In the rows, zero is written as 128.
A single turn carries every row of the set below to another of its rows. Some are shown first; where does it send the rows asked next?
z_144: [141 108 146 119 141 132 148 182  99  96 108 124 107 109 101 128 140 116
 121 162 117 121  80 140 150 113 132 131 132 116 134 110 127 117 135 164
 123 125  96 127 111 156 156 144 121 131 148 119]
z_245: [126 106 149 129 118 125 116 160  89 122 113 138 138 120 135 149 145 101
 145 165 103 138 109 114 154 112 129 117 103 123 140 100 158 113 112 137
 182 129 111 109 119 146 145 131 132 117 138 116]
z_661: [104 112 134 110 113 108 127 156 105 133 112 109 139 127 121 159 112 117
 115 145 123 150 124 127 158 118 138 140 105 121 157  91 123 112 154 151
 111 101 114 105 118 157 140 164 126 133 145 105]
z_198: [135  97 143 116 158 134 121 185 114 136 109 110 146 119 128 149 149 136
 129 163 112 127 128 131 170 108 156 128 143 133 174 124 125 140 153 136
 111 116 113 106 108 170 141 142 109 118 137 133]
z_268: [144 109 141 129 139 130 127 142 103 100 101 107 130 146 114 143 120 132
 110 140  97 125 128 120 150 134 136 132 123 121 176 112 149 116 149 124
 133 107 118 109 125 152 112 126 141 120 131  95]
z_394: [127 102 143 148 135 140 114 161 113 120 117 133 134 120 139 164 145 101
 146 154 119 118 132 158 154 110 147 129  83 150 150  91 131 111 106 144
 131 142 116  98 113 150 109 131 124 104 115 109]
z_998: [161 105 145 123 137 150 119 159  88 114 114 135 130 122 114 147 129  93
 129 153 120 110 111 105 148 105 145 133 142 122 153  99 147  96 170 154
 156 138  98  99 114 174 129 134 126 123 136 100]
z_882: [123 126 143 107 148 137 102 167 109 135 117 117 132 132 109 150 153 117
 134 156  95 112 124 120 174 106 158 122 161 134 163 110 146 103 155 139
  94 141 108 112 132 162 132 148 109 126 150 140]
z_485: [127 113 157 132 149 141 127 147 100 126 107 146 139 137 112 140 149 100
 144 146 117 115 110 169 170  96 142 160 143 131 145 125 137 112 154 167
 134 119  97 122 100 171 145 130 113  89 144 116]
z_450: [123 129 143 141 139 129  86 129  99 133 126 134 134 131 132 130 155  97
 133 164 103 117  96 159 152 117 142 120 111 117 145 103 139 109 119 150
 143 118 103 100  95 159 133 108 136 104 118  97]
z_479: [131 117 132 143 111 153 131 149  97 130 113 135 127 116 121 145 163 102
 120 171 103 128 121 143 145 106 149 112  98 135 146  94 152 103  96 132
 122 163  92  88 125 152 129 131 119 117 123 116]
z_400: [137 116 141 133 111 129 129 153  93 117 112 129 123 128 126 138 138 128
 130 148  97 130 117 164 171 105 144 133  82 127 148 103 150  95  86 152
 127 129 115 101 121 160 115 141 119 107 119 117]
z_924: [ 58 114 149 129 138 130 131 161 116 118 110 133 134 125 125 141 141  96
 127 158 119 139 107 153 157 107 143 129 121 125 156  89 125 118 171 132
  99 126  97  94 113 156 119 150 137 118 136 123]
z_116: [102 115 143 129 138 134 125 121  90 137 110 126 127 134 119 136 109 108
 111 152 103 161 129 126 149 113 134 130 136 108 160 106 164 126 153 132
 111 132 109  81 104 160 120 152 123 118 141 110]
z_702: [ 91 115 145 141 137 140 138 122 101 119 125 151 129 127 110 146 145 116
 126 148  82 133 111 138 178 106 150 141 143 155 155 124 138 100 153 126
 107 131  94 101 133 174 132 112 137 118 137 113]
z_350: [113 110 162 141 104 119 136 164 107 134 114 142 125 115 114 154 140  95
 140 166 111 117  97 143 158 103 127 116 118 128 143 110 139 112 102 162
 116 115 106 125 121 160 149 121 141 115  99 111]
z_409: [118 100 128 113 129 109 135 163 123 123 108 133 125 115 113 135 155 109
 143 140 107 125 103 135 152 111 136 140 106 152 152 107 117 145 153 115
 115 115 113 122 139 142 137 138 120 136 146 119]
z_590: [149 108 143 117 148 137 112 161  98 118 116 108 122 116 121 145 141 146
 133 154  99 138 117 125 181 115 139 117 136 127 166 136 145 107 170 158
  95 123 109  99 119 149 130 140 135 109 136 140]

z_998 turns into z_144
z_400 turns into z_394
z_198 turns into z_882
Where do these go?
z_245 turns into z_350
z_116 turns into z_661
z_702 turns into z_268

